Each cloud is a set of points of 8 numbers each, in no order, taken from a shape drawn with curves, like pieces of string that can fork, join and close up.
How many holes does the shape behind each cloud have?

Z (92 x 8):
[[  6 -16   5  -1   4  15  -2   6]
 [ -4   5   0 -29   4 -10  31 -10]
 [-12  -7  -6   4 -18   3   2  20]
 [  0 -21   4  12 -11   4 -11   5]
 [  1 -21   5  12 -11   5 -12   5]
 [  5 -15   5  -3   3  14   1   6]
 [ -1 -19   4  10 -11   3  -8   5]
 [-13  -7  -6   6 -18   3   1  19]
 [-20 -10  -9  30 -29   8 -20  28]
 [  6 -19   5   9   1  13 -10   4]
 [  0 -18   4   6  -9   4  -5   6]
 [-11  -7  -5   2 -17   3   3  21]
 [ -2   7   0 -31   7 -11  34 -15]
 [  7 -18   5   8   4  16  -9   5]
 [ -6  -4  -1 -13 -10   2  13  20]
 [ -6   0   0 -22  -4  -5  21   6]
 [ -1   9   0 -32   8 -11  35 -18]
 [-16  -7  -8  14 -21   3  -5  19]
 [  3  11   1 -35  13  -9  38 -23]
 [  6 -15   5  -2   4  15  -1   6]
 [-19  -9  -9  26 -27   6 -16  25]
 [ -6  -1   0 -19  -6  -2  19  11]
 [ -5   4   0 -28   2 -10  29  -6]
 [-18  -8  -9  21 -25   5 -12  22]
 [  7 -18   5   5   4  17  -8   6]
 [  7 -19   5   9   2  14 -10   4]
 [ -4   5   0 -29   3 -10  30  -8]
 [ -6  -2   0 -18  -7  -1  17  14]
 [  6 -20   5  10  -1  12 -11   4]
 [  2 -17   4   2  -5   6  -2   6]
 [-12  -7  -5   3 -17   3   3  20]
 [ -9  -6  -3  -2 -15   4   6  23]
 [  1  10   1 -34  11 -10  37 -21]
 [  7 -18   5   6   4  17  -8   5]
 [-10  -7  -4  -1 -16   4   5  22]
 [ -1 -19   4   8 -10   4  -6   5]
 [  1 -21   5  12 -10   6 -12   5]
 [ -7  -5  -1 -11 -11   4  11  22]
 [  1  10   0 -34  11 -10  37 -21]
 [  3 -16   4  -1  -2   9   0   6]
 [ -6  -4   0 -14  -9   2  14  18]
 [  3 -21   5  12  -8   7 -12   5]
 [-14  -7  -7   8 -19   2  -1  19]
 [ -7  -5  -2  -8 -12   4   9  23]
 [-14  -7  -6   7 -18   2   0  19]
 [  6 -17   5   2   4  16  -5   6]
 [  5 -21   5  10  -3  11 -11   4]
 [-11  -7  -5   1 -16   4   4  21]
 [ -6   1   1 -23  -3  -6  23   4]
 [ -7  -6  -2  -7 -13   5   9  23]
 [-17  -8  -8  18 -23   4  -9  21]
 [  7 -18   5   7   3  16  -9   5]
 [  7  12   2 -40  19  -7  39 -26]
 [  0   9   0 -33  10 -11  36 -19]
 [ -3   7   0 -30   5 -11  33 -13]
 [-16  -7  -8  16 -22   3  -7  20]
 [-19  -8  -9  23 -25   5 -14  23]
 [  6 -16   5   1   4  16  -3   6]
 [  1 -18   4   4  -7   5  -3   6]
 [ -5   3   1 -26  -1  -8  26  -1]
 [  6  12   1 -38  17  -8  38 -25]
 [ 13  10   4 -44  23  -5  39 -27]
 [ -6   2   1 -24  -2  -7  25   2]
 [-16  -7  -7  12 -21   3  -4  19]
 [ -6  -2   0 -17  -7   0  16  15]
 [ -8  -6  -3  -5 -13   5   8  23]
 [ -6  -3   0 -15  -8   1  14  17]
 [-15  -7  -7  11 -20   2  -3  19]
 [  4 -15   5  -4   2  13   1   6]
 [  7 -18   5   5   4  17  -7   6]
 [  5  12   1 -38  16  -8  39 -25]
 [-20  -9  -9  28 -28   7 -18  26]
 [ -5   3   1 -27   1  -9  28  -4]
 [ -6   0   0 -21  -4  -4  20   8]
 [  3 -16   5   0  -4   8   0   6]
 [-21 -11  -9  34 -32   8 -24  30]
 [  4  11   1 -36  14  -9  38 -24]
 [ 10  11   3 -42  20  -6  39 -27]
 [-18  -8  -8  20 -24   4 -11  22]
 [-10  -6  -4  -1 -16   4   5  22]
 [ -8  -6  -3  -4 -14   5   7  23]
 [ 11  10   4 -43  22  -6  39 -27]
 [-21 -10  -9  32 -30   8 -23  29]
 [  4 -21   6  11  -6   9 -12   5]
 [ -7  -4  -1 -12 -10   3  12  20]
 [  6 -17   5   4   4  17  -6   6]
 [ -1 -20   4  11 -12   3  -9   6]
 [  4 -15   4  -3   0  11   1   6]
 [  5 -15   5  -3   4  15   0   6]
 [ -7  -5  -1  -9 -11   4  10  22]
 [  9  11   2 -41  19  -6  39 -27]
 [ -8  -6  -3  -5 -14   5   7  23]]
holes  1

U (77 x 8):
[[ -6  -9  24 -16 -10   7  17   4]
 [  2 -10 -12 -16  17 -19  13  28]
 [ -4 -11  14 -22  -7  -7  19  20]
 [ -2 -12   6 -24  -2 -13  20  27]
 [  2 -11  -9 -19  14 -18  16  31]
 [ -7  -5  22   4  -3   8   1 -18]
 [  0  -7 -13   5  19 -22  -5   6]
 [ -7  -5  18  10  -1   5  -4 -22]
 [ -5 -10  22 -19 -10   2  18  10]
 [ -3  -6  -8  17  16 -22 -16 -12]
 [  1 -11  -7 -21  11 -18  17  32]
 [ -7  -7  26  -5  -7  12   9 -10]
 [ -2 -12   5 -24  -1 -14  20  28]
 [ -6  -8  26 -13  -9  10  16   1]
 [ -6  -5   3  21   8 -13 -18 -25]
 [ -1 -12   2 -24   2 -15  19  30]
 [ -6  -8  26 -12  -9  10  15  -1]
 [ -1 -12   3 -24   1 -15  20  29]
 [ -3 -12  10 -23  -4 -11  20  24]
 [ -5 -11  19 -20  -9  -1  19  14]
 [ -6  -9  25 -15 -10   8  17   3]
 [ -5 -11  19 -20  -9  -2  19  15]
 [  0 -12   0 -24   4 -16  19  31]
 [ -6  -9  24 -17 -10   6  18   6]
 [  0  -8 -14   0  20 -21  -2  11]
 [ -6  -5   0  21  10 -16 -19 -23]
 [ -7  -6  23   2  -4  10   3 -16]
 [ -1  -7 -12   9  18 -22  -9   0]
 [ -5  -5  -1  21  11 -17 -19 -22]
 [ -2  -6 -11  12  18 -22 -12  -4]
 [ -7  -5  13  16   2  -2 -10 -25]
 [  0 -12  -2 -23   5 -16  19  31]
 [ -6 -10  23 -18 -10   4  18   8]
 [  2  -9 -13 -11  19 -20   8  23]
 [ -7  -5  20   8  -2   6  -2 -21]
 [  0  -7 -14   3  20 -22  -4   8]
 [  2 -10 -11 -17  16 -19  14  29]
 [ -7  -7  25  -3  -6  12   8 -12]
 [ -5 -11  17 -21  -9  -4  19  17]
 [ -4  -5  -5  20  13 -19 -18 -18]
 [  1 -11  -4 -23   8 -17  18  32]
 [ -7  -5  15  14   1   0  -9 -25]
 [ -7  -4   8  19   5  -7 -15 -26]
 [ -4  -5  -6  19  14 -20 -18 -16]
 [ -7  -5  12  17   3  -3 -12 -26]
 [ -4 -11  16 -22  -8  -5  19  18]
 [  1  -8 -14  -4  20 -21   3  16]
 [ -3 -11  12 -22  -6  -8  19  22]
 [  0 -12  -3 -23   7 -17  19  32]
 [ -7  -7  25  -2  -5  11   7 -13]
 [ -2 -12   7 -24  -3 -12  19  26]
 [ -6  -4   5  21   7 -11 -17 -25]
 [  2 -10 -12 -14  18 -19  11  26]
 [ -7  -7  26  -7  -7  12  11  -8]
 [  1  -9 -14  -6  20 -20   4  18]
 [ -3 -12  11 -23  -6  -9  20  23]
 [ -5 -10  21 -19 -10   1  19  11]
 [ -1  -7 -13   7  19 -22  -8   2]
 [ -2  -6 -10  15  17 -22 -14  -8]
 [  1 -11  -8 -20  12 -18  17  32]
 [ -7  -5  16  12   0   2  -7 -24]
 [ -3  -6  -8  18  15 -21 -16 -13]
 [ -7  -5   7  20   6  -9 -16 -26]
 [  2 -10 -13 -12  18 -19  10  25]
 [ -6  -5   1  22   9 -15 -19 -24]
 [ -7  -7  26  -8  -8  12  12  -6]
 [  1  -8 -14  -2  20 -21   1  14]
 [  1 -11  -6 -22  10 -17  18  32]
 [ -7  -6  23   1  -4  10   4 -16]
 [ -7  -4  10  18   4  -5 -13 -26]
 [  2  -9 -14  -9  19 -20   7  21]
 [ -7  -8  26 -10  -8  12  14  -4]
 [ -7  -5  20   6  -2   7   0 -20]
 [  2 -10 -10 -18  15 -19  15  30]
 [ -2  -6 -11  13  17 -22 -13  -6]
 [ -7  -8  26 -12  -9  11  14  -2]
 [ -5  -5  -3  21  12 -18 -19 -20]]
holes  1

X (66 x 8):
[[ -6 -16  29  18   6  -6  -2 -16]
 [  1  36  -2   7   9 -12  -5  -9]
 [ 35  24   2   4  14   5  -3  -9]
 [  7 -16  29  17   8  -1  -3 -17]
 [-29  15   7   9   0 -20  -5 -12]
 [-20  -7  22  16   2 -12  -2 -15]
 [-29   4  13  11   0 -18  -3 -15]
 [ 22 -12  27  12  11   4  -5 -18]
 [ 40   8  13   4  15   8  -6 -14]
 [-28  17   5   8   0 -21  -5 -13]
 [ 20  33  -1   5  12  -3  -3  -8]
 [-24  25   2   7   3 -21  -6 -12]
 [ 14 -15  29  15   9   2  -5 -17]
 [ 27  29   1   4  13   2  -3  -8]
 [ -2  36  -3   6   8 -14  -5  -9]
 [ -3 -16  29  18   7  -4  -2 -16]
 [-26  21   3   7   2 -21  -6 -11]
 [ 12  35  -2   6  12  -7  -3  -9]
 [ 36   1  18   7  14   8  -7 -17]
 [-23  -5  20  15   1 -15  -2 -16]
 [ 33  -4  21   8  13   6  -7 -17]
 [ 36  22   3   3  15   6  -3 -10]
 [ 11 -16  30  16   9   1  -4 -17]
 [-26  -1  18  14   1 -16  -2 -15]
 [  8  36  -3   6  11  -9  -4  -8]
 [-25  -3  19  15   1 -15  -2 -15]
 [-19  29   0   7   4 -20  -6 -10]
 [ 17 -14  28  13  10   3  -5 -17]
 [  0 -16  30  17   7  -3  -2 -16]
 [ 38  20   5   4  14   7  -4 -10]
 [ -7 -15  28  18   5  -7  -1 -16]
 [  8 -17  30  16   8  -1  -3 -17]
 [ 30  -5  22   9  13   6  -7 -17]
 [ 23 -10  26  12  12   4  -6 -18]
 [-13  33  -1   7   6 -17  -6 -10]
 [-30   9  10  10  -1 -20  -4 -14]
 [ 41  11  11   4  15   8  -6 -13]
 [-17  31   0   7   4 -20  -6 -11]
 [  4  36  -3   6  10 -11  -4  -9]
 [ 39  18   7   4  14   7  -4 -10]
 [ 32  26   2   4  14   3  -3  -9]
 [ 40  16   7   4  14   8  -5 -11]
 [ 39   4  15   5  14   8  -7 -15]
 [ 34  -2  20   8  14   7  -7 -17]
 [-27  20   3   8   0 -21  -6 -12]
 [ 41  13   9   4  15   8  -5 -12]
 [ 29  -7  23  10  12   6  -6 -17]
 [ 40   6  14   5  14   9  -7 -14]
 [ -9  34  -2   7   6 -16  -6 -10]
 [-16 -11  24  17   3 -10  -2 -16]
 [  4 -16  30  17   8  -2  -3 -16]
 [ 41  12  10   4  15   8  -5 -12]
 [-22  27   1   7   3 -21  -6 -11]
 [ -7  35  -3   6   8 -16  -5 -10]
 [ 17  33  -2   6  12  -4  -3  -9]
 [-11 -13  27  18   4  -7  -1 -16]
 [-13 -12  26  17   4  -9  -1 -15]
 [-19  -9  23  16   2 -12  -2 -16]
 [ 37   2  17   6  14   8  -7 -15]
 [ 20 -13  27  14  10   4  -6 -18]
 [-29  12   8   9   0 -20  -4 -13]
 [ 27  -9  25  11  12   5  -7 -18]
 [-27   1  16  13   0 -18  -3 -14]
 [ 24  31  -1   5  14  -1  -3  -8]
 [-29   6  12  10   0 -19  -3 -14]
 [ 29  28   1   4  13   3  -2  -8]]
holes  1

S (59 x 8):
[[ -5 -19   2 -28  13   9 -12  14]
 [-10 -22   5 -28  16   7 -10  16]
 [ 13  -9 -11 -26  -1  21 -16  14]
 [  8 -11  -8 -27   3  18 -15  13]
 [  4 -13  -5 -27   6  15 -14  13]
 [  7  17   1  23   7 -14   6  -9]
 [  4  10   0  23   4 -14  10 -10]
 [-12 -23   6 -27  16   6  -9  16]
 [-23 -26  11 -18  16   1   2  18]
 [ 19  26 -19  20 -30  -8  11 -20]
 [ 12  19 -20  20 -34  -9  19 -24]
 [  6   9 -16  19 -26 -12  20 -23]
 [ 10  16 -19  20 -33 -10  20 -24]
 [-29 -31  18 -14  22 -10   3  16]
 [ 23  29 -14  17 -17  -9   3 -17]
 [ 22  -5 -15 -25  -6  26 -18  16]
 [-25 -27  13 -17  17  -2   3  18]
 [ 16  -7 -13 -25  -3  23 -17  14]
 [  9  20   1  23   8 -15   4  -9]
 [-21 -25   9 -21  15   3   0  18]
 [ -2 -17   0 -28  11  11 -13  13]
 [ 21  27 -17  19 -25  -8   8 -19]
 [  2   2  -2  21  -1 -14  14 -10]
 [  2  -1  -5  19  -6 -13  17 -13]
 [-18 -24   8 -24  16   5  -4  18]
 [  2   1 -10  18 -15 -13  19 -18]
 [  3   2 -11  18 -18 -13  19 -19]
 [ 11  23   1  22   8 -14   2  -9]
 [ 18  31  -3  17   5 -12  -5 -12]
 [-14 -23   7 -26  16   5  -7  17]
 [  2  -1  -8  18 -11 -13  18 -15]
 [  3   5  -2  21   1 -14  13 -10]
 [ 28  -3 -17 -26  -7  29 -22  19]
 [-19 -24   8 -24  16   4  -3  18]
 [ 16  24 -20  21 -33  -8  15 -22]
 [ 22  28 -16  18 -21  -9   5 -18]
 [ 15  22 -20  21 -34  -8  16 -22]
 [  5  13   1  23   5 -14   8 -10]
 [-26 -28  14 -16  19  -4   3  17]
 [ 13  26   1  22   8 -14   0 -10]
 [  2 -15  -4 -27   8  14 -14  13]
 [ 18  32  -4  16   4 -11  -5 -13]
 [ 16  30  -1  18   7 -12  -4 -11]
 [  2  -1  -4  20  -4 -13  16 -12]
 [ 22  31  -9  15  -6 -10  -3 -16]
 [ 23  30 -11  16 -10 -10  -1 -16]
 [  5   6 -14  18 -22 -13  20 -21]
 [ -8 -21   4 -28  15   7 -11  15]
 [-16 -24   8 -25  16   5  -5  18]
 [-20 -24   9 -22  15   4  -2  18]
 [ 24  -4 -16 -25  -7  27 -20  17]
 [ 14  28   0  20   8 -13  -2 -10]
 [ 26  -3 -16 -26  -7  28 -21  19]
 [ 21  31  -8  15  -4 -10  -4 -15]
 [ 20  32  -6  15   0 -10  -5 -14]
 [  7  12 -17  20 -29 -11  20 -24]
 [-27 -30  16 -15  20  -6   3  17]
 [ 19  -6 -14 -25  -5  25 -17  15]
 [-23 -26  11 -19  16   1   1  18]]
holes  1
